In the data rows, the value 128 means zero.
Some points, each followed by its number:
[115 133  75 158 158 120  99 127 108 117 125 143 157 122 127 122 132  97
  77 114 132 127 145  90 164 136 108 120 148 140 131  74 149 122 150 114
 150 106 140 111  97 113 108 169  86 109 115 113 121 101 138 151 158 135
 132 142 116 130 132 164 116  72 138 106] 0
[118 105  97 118 104  88 152 185 112 187 128 157 138  91 165 126 127 110
 137 117  90  91 110 140 128  88 104 103 119 131 176 136 119 135 130 157
 106 164 192  89 113 162  94 190 127 126 122 135 180 112 126 154 156 124
 165 108 150  85 119 113 132 151 155 120] 1
[142 113  90 133 102  86 123 118 122 146 130 115 134 143 136 131 133 135
 131 131 123 129 117 138 113 141 137 112 129 137 138 121 165 104 112 140
 106 105 128 140 123 126 158 156 115 123 157 107 118 107 152 101 169 110
 125 119 111 128 119 113 119 145 125  98] 2
[107 171 116 124 112  92 134 167 124 111 150 148 133 117 121 132  79  99
 114 190  82 160  82 121 147 168 115 116 132 145 122 144 174 129 133 164
 132 142 141 135 146 124 145 141 197 107 120 122 168  95 114 112 150 114
 155 116 148  91 112 112 138 117 168 131] 3
[133  91  63 159  93  89 104 161  96 156  95 144 118 152 111 157 134  93
 107 141  96  95  93 119 107 102 102  84 147 125 120 112 117 149 141 100
 137  99 192 111 136 123 131 175  96 126 151 122 156  88 115 171 152 125
 119 112 106 112 111 126  85 115 156 123] 4
[116 110 149 143 167 111 147 103 148 132 124 105 120 181 145  81 129 135
 115 131 142 121 161 140 127 119 160 121 101 170 112 131 117 119 143  97
 131 123 119 152 129  96 144 104 145 165 134 135  95 110 125 123 118 114
 125 153 145 170 134  97 165 158 138 137] 5
[ 94 140 190 122 101 144 156 181 114  87 106 180 146  92 140 135 102 151
 140 121 106 132 129 188  98 121 102 157 125 135 146 144 146  97 124 178
 118 226 106 132 129 167 109 110 188 125 115 121 139 156 134  75  93  97
  73 104 176  52 138  73 175 164 130 141] 6
[133 158 166  86 122 206 101 143 124 103 140 112 130 100 154 141 148 116
 151 137 140 167 134 124 104 155 149 114 141 133 132 113 120 139 120 148
 138 106  86 139 117 120 177 112 136  97 124 154  99 165 140  92 125 127
 163 128 127 162 124 159 113 108 121 168] 7
[120 111 117  86 120 126 178 123 139 113  93 107  93 164 176 119 125  93
 122 102  76  87 138 134 112 110 138 127  77 163 130 140  99 107 139  99
  79 160 154 110 161 111  82 127 164 150 106 151 106  94 118 106 133 134
 117  96 164  50 130  30 158 133 109 104] 8
[109 111 156  96 134 143 103 136 140 141 124 154 135  96 141 132 106  97
 116 107 127 113 164 157 106 125 101 117  77 165 132 117 110  97 146 144
 116 153 130 137 119 129 127 100 186 145 135 118 106 129 121  99 110 116
  97 129 172  79 149  75 164 161 123 148] 9
[141 132 134 107 136 152 128 130 130 139 104 142 137 103 121 114 118  85
 108 112 140 127 143 121 131 127 130 126 115  87 150 113 119 130 123 137
 108 144 111 129 109 138 137 106 131 110 106 123 147 172 126 136 111 122
 142 138 141 165 137 147 135 128 146 161] 10
[117 117 157 110  99 132 128 129 135 118 130 143 114 103 126 147 110 171
 100 143 105 110 161 139 107 133  93 103  77 135 139 166 153 122 121 183
 125 185  93 138 119 144 100 122 175 162 104 114 122 139 137 105  78 108
 104 117 171  64 141  88 164 177 120 125] 11
[158 146 155 104 142 195 120 111 161 106 133 103 124 117 126 122 149 164
 159 129 147 128 158 155 138 142 136 137 109 120 116 157 113 127 120 140
 123  98  83 136 117 164 132  99 120 124 110 135 128 150 144 151 104  92
 141 125 117 139 159 157 104  96 118 149] 12
[ 86 146 130 141 173 124 124 101 116  92 105 127 116 141 121 129 107 109
 111 127 128 170 116 156 152 122 146 114 135 127 129 124 174  95 147 116
 138 139  89 124 150 126 138  99 151 153 137 159 131 135 144  95 129 123
 107 142 153 115 122 105 145 141 133 114] 13
[107  83 142 165 147 131 118  82 118 139 115 162 148 138 114 110 109 157
 127 110 138 133 156 140 148  98 126 127  86 136 118 130 147 107 136 103
 153 127  77 136  94 122 108 122  99 154 144 112 105 131 152 116 105 132
 103 148 128 116 144 146 147 127 106 119] 14
[119 140 173 114 125 134 112 110 113 128 107 117 133 138 114 157 117 149
 139 115 113 142 129 161 102 116 148 155 137 101 128 160 116 102 126 135
 129 135 102 135 131 161 114  91 141 138 118 130 111 158 145 115 124 137
  68 123 125 124 163  99 113 119 112 126] 15
Which two points above are nearest to each new point, looking only along the 5 directions in which the numbered points spread most? Their numbers follow each, nearest first.
[158 151 132 140 148 147 159  95 155  92 123 111 104 154 132 139 166  93
 109 132 130 141  97 143 140 123 158 128 160 127 117 126 111 146 151  80
 128 109  93 118 166  92 161 110  98 139 150 132 115 130 139 150 138 151
 101 155 109 194 135 118 116 139 107 135] ~ 5 2
[154  86 152 114 128 128 170 108 135 180 105 121 112 131 106 102 141 129
 132 109 132  87 157 136 126 117 123 136 120  76 121 178  84 133 122  90
 122 113 154 108 108 148  98 152  37 161 151 130 140 132 104 156 101 161
 127  88 114 129 152 146 101 130  93  93] ~ 10 2
[100 169 132 140 129 132 172 125 134 109 114 127  90 145 153 125 104  88
 133 141  94 148 115 115 141 124 133  88 154 138 139  96 191 138 137 109
 109  97 103 102 133 111 146 107 104 140 150 136 119 111 112 112 136 146
 159 110 117 160 113 122 145 147 101  98] ~ 2 13
[ 73 142 144 135 125 138  96  95 154  99 151 133 139 153 135 132 144 179
 129 128 135 155 123 117 145 136 121 137 109 170  94 121 154 106 114 166
 118 177  79 124 108 121 151 116 158 126 109 105 128 170 160  82 100  95
 104 155 155  96 176 105 136 152 116 140] ~ 15 13
[113 115 125 158 147 151 124 103 123 137 113 137 138 107 130 105 125 144
 145 125 138 141 147 128 149  89 134 122 127 124 113 120 118 130 110 104
 134 141 123 130  98 166 115 129  88 136 114 126 121 147 118 156 104 113
 116 135 137 149 166 128 117 120 126 131] ~ 10 14
[130  97 117 130 114 134  99 117 132 135 103 123 111 138 125 134 149 130
 120 102 129 129 119  96 125 132 131 134 121 122 121 122 106 170 111 108
 132 140 155 108 142 116 115 135 121 111 130 138 112 119 130 173 154 167
 111 128 111 150 119 115 104  99 115 135] ~ 2 10
[162  80 124 134  84  86 169 189 105 155 119 144 130 116 145  91 141 112
 124 142 102  59 144 152  97 115 103 117 116 123 135 122 145  96 153 167
 120 143 165 174 132 133 104 190 141 111 149 117 128  74  85 110 130  97
 153 106 151 128  92 121 170 135 145 105] ~ 1 2
[ 92 138 124 116  87 105 158 154 144 109  98 166 139 123 153 133 119 119
 105 130  56 114 101 156 122 138 118  99 113 158 158 139 153 105 157 155
 118 136 144 118 105 147 101 113 171 131 122 131 172 100 111  90 129 112
 131  93 152  67 118  91 117 140 135 145] ~ 9 3
[127 114 139 135 150 114 136 105 150 143  88 124  95 148 113 119 134 125
 114 117 154 102 136 143 149 116 135 164 121 116 109 159 118 122 124  95
 135 159 131 133 147 125 118 143 134 131 146 118 145 134 141 141 126 131
 104 153 116 140 125 139 146 118 138 115] ~ 2 15
[100 140 122 145 107  93 125 145 135 134 213 148 160 137  87 142 110 145
 130 176 122 122  96 111 134 159 108 100 118 141 141 106 167 139 122 176
 125 144  85 133 104 128 125 126 139 111  96 105 147 153 157 158 116 126
 116 125 144  91 119 131 169 139 118 124] ~ 2 10
[ 81 139 162 111 124 138 131 104 148 124 129 106 110 165 100 148 109 153
 135 143 118 124 145 146 120 136 154 139 115 115 117 150 123  86 112 117
 116 120  83 152 112 130 104 109 114 141 113 135 117 137 140 101 121 127
 102 110 119  76 154 121 142 131 103 140] ~ 15 9
[122 141 134 127 142 120 120 111 158 118 134 119 132 153 115 135 137 144
 138 129 100 151  83 129 155 138 129 161 115 147 105 133 126 138 127 117
 132 139  89 121 143 114 131  90 161 131 106 107 118 143 164 127 141 138
  90 151 131 102 141 113 162 127 115 131] ~ 13 15
[128  78 121 103  73 102 159 191 124 172  81 156 144 115 118 115 132 110
 131 122 114  56 142 124 102  66 121  82 122 109 132 166  94  99 138 155
 136 142 195 138 108 141  95 174 162 128 103 147 186  96  77 124 151 115
 158  79 139 100 129 138 128 114 156 122] ~ 1 4
[145 131  89 112 119  80 125 168 100 156 131 128 117 124 122 139 117 104
 156 126 135 149 107 114 111 138 139 107 122 146 159 109 109 114 142 141
 111 102 176 114 119 139 162 131 117 115 141 143 162 110 103 167 143 126
 147 110 110 152 132 119 110 151 148 137] ~ 2 4
[148 117 103 150 139 115 131 133 106 171 111 105 101 145  88 116 145 148
 133 116 176  91 124 122 125 103 123 140 124 113  98 133 110 168 108  85
 152  86 140 120 118 132  98 150  90 144 143 121 138 129 100 165 150 142
 141 135  88 161 106 152 112 122 122 128] ~ 0 2
[ 82 172 178 109 122 166 143  85 100 114 129 157 141  65 113 157 119  97
  99 107 112 161 159 124 140 131 102 132 130 111 148 132 108 123  95 167
 141 184 100 109 117 154  95 121 138 108  91 157  91 183 145 114  87 155
 124 104 176 100 170 158 133 133 121 132] ~ 15 10
[151 118 135  87 100 153 142 124 134 131 116 117 120 157  69 194 111 156
 144 149 137 102 106 180  78 117 124 166 140  93  82 193  85 141 119  83
 132 146 130 148 196 138 120 117 146 151 146 104 178 155 144 118 137 115
  43 127 118 115 131 114 124 143 111 142] ~ 15 9
[156 180 135  78 145 176 187 121 171  75 173 125 107 129 164 110 143  91
 113 139 111 142 143  91 149 181 127 110 110 168 123 100 152 138 153 137
 101 146  66 140 149 126 179  89 148 143 123 142  98 153 124  75 109 117
 122 155 179 154 114  87 179 139 126 148] ~ 13 7
[167 183  94 119 139 121 148 124 173  71 132  87 115 162 162 113 149 127
 108 143 107 127 103  98 151 171 157  90 134 163 129 105 153 156 137 111
  87  83  89 132 157 107 163  94 109 129 146 117  91 107 134  98 124 122
 152 138 118 154 125  95 135 134 103 134] ~ 5 2
[124 137 132 113 162 115 150 135 133  88 154 100 128 150 142 107 125  94
 152 149 126 129 154 161 144 148 152 117 147 154 144 133 142 103 151 134
 130  95 122 140 142  88 155 123 118 107 150 147 117  78 119  89 117 124
 153 111 155 144 105 120 134 109 150 124] ~ 2 13
[136 116 110 142 149 139 144  91 149 105 136 140 138 147 161 119 128 136
 113 111 140 152 160 131 177 152 118 134 106 149 120 105 139 121 133 103
 138 125  96 106 119 100 133 111  68 131 123 121 112 110 140 133 133 157
 137 143 125 130 147 140 122 132 142 105] ~ 2 5
[136  53 121 115 108 112 123 180 102 208  75 133 132 125 110 117 147 130
  95 111 150  62 139 107 110  78 111 107 122 100  98 152  68 148 121 110
 150 131 209 130  95 132  67 218  95 132 140 103 149 127  82 161 163 149
 101  96 113 145 135 168 109 130 104 104] ~ 4 1
[110 172 158 142 151 164 128 110 162  36 145  92 146 147 157 119 159 106
 123 103 116 168 124 122 190 159 137 143 126 141 142  83 141 125 140 141
 146 135  79 118 156 108 157  84 161 132 124 136  82 144 124  99 100 155
 159 144 149 116 137 138 133 114 125 170] ~ 13 7
[146  91 120 142 129 113 166 155 113 196 115 106 151 132 117 100 139 133
 103 161 124  74 145  99 137 114 124  77 115 122 126 159  84 131 109 130
 111 105 158 135  85 148 103 156  88 112  88 128 151  96  89 156 146 128
 166 128 116 122 123 136 113 125 142 105] ~ 4 2
[ 89 164 129 118 122 134 125  94 126 106 144 149 118 115 122 154 132 166
 138 127 110 152 127 132 147 123 129 103 125 134 107 129 182 130 113 164
 121 132 107 106 130 128 123 133 145  89 126 124 110 154 128 137 106 121
 149 118 143 110 148 138 103 120 117 141] ~ 10 15
[149 107 127 120 151 127  97 117 132 122 112 102 111 157  97 150 148 140
 133 106 173 145 141 155 122 137 165 131 117 127 101 120 106 114 133 102
 126  84 118 155 135 142 132 109 120 125 153 143  92 117 149 126 122 119
 117 140 104 179 131 124 103 106 135 132] ~ 5 10
[136 117 151 145 147 152 101  80 144 122 150 131 113 139 136 118 123 183
 146 126 172 128 158 117 158 129 137 139 125 121 113 143 146 144 125 130
 152 127  76 111 106 120 137  99 129 140 104 137  90 145 171 129 102 145
 131 159 133  84 160 147 125 142 108 128] ~ 15 14
[152 123 128 104 132 103 173 147 142 168 114 138 131 109 136 109 105  99
 106 159 116  91 144 113 118 137  85 113  82 123 135 130 137 122 132 104
 124 169 145 167 128 123 103 152 128 124 110  98 119 110 117 123 123 102
 135  95 144 151 105 118 188 143 128 105] ~ 2 9
[141  76 156 103 101 168  81 146 120 146 119 109 142 134  85 159 126 155
 140 150 164 117 138 169  64 115 127 145 123 105  95 182  49 120  99 126
 121  97 136 158 162 130 127 125 163 114 111 131 145 157 126 150 145 110
  98 116  93 112 126 110  95 120 133 139] ~ 10 15
[130 137  90 130 139 136 117 135 128 126 109 107 107 122 173 101 149  89
 157 124 108 157  93 112 136 134 146 124 105 136 148  90 117 141 120 115
 129 101 144 101 108 128 165 113 107 120 143 111 132 135 116 141 140 133
 160 127 133 145 100 134  91 114 142 131] ~ 2 10
[160 148 162 121 135 165 121 124 127  90 122 133 137 111 129 127 112 136
 117  90 130 168 149 142 153 137 144 134 140 117 138  98 135 133 124 160
 153 126 105 115 123 140 123  75 122 146 106 154  95 161 138 100  88 165
 116 145 159 151 158 132 123 131 134 133] ~ 15 10
[ 88 118  88 167 115 133  89 136  93 133 128 179 148 124 144 151 135 143
  88 102 132 119 106 130 122 105 119 140 142 133 124  96 145 163 104 129
 160 155 131 104 140 129 119 160 141 113 138 117 120 126 160 121 134 141
 122 131 120 110 113 136 123 132 125 134] ~ 2 0
[107 130 138 124 153 121 131 107 169 111 141 126 141 130 158 103 106 129
 135 145 137 126 153  94 155 177 109 114  72 171 127 102 125 113 107 151
 127 134  79 139 131 124 137  94 121 147 111 122  83 139 130 132  96 112
 128 131 179 110 149 119 188 140 145 139] ~ 15 13
[127 104 134 130 135 108 139 148 100 125  98 139 129 112 174 102 132 107
 127 146  96 129 109 135 133 117 138 137 152 121 149 144 138 127 133 162
 124 131 134 118 129 108 138 151 128 128 117 146 143 105 118 119 141 139
 145 122 157 105  91 131 129 106 134 106] ~ 2 10
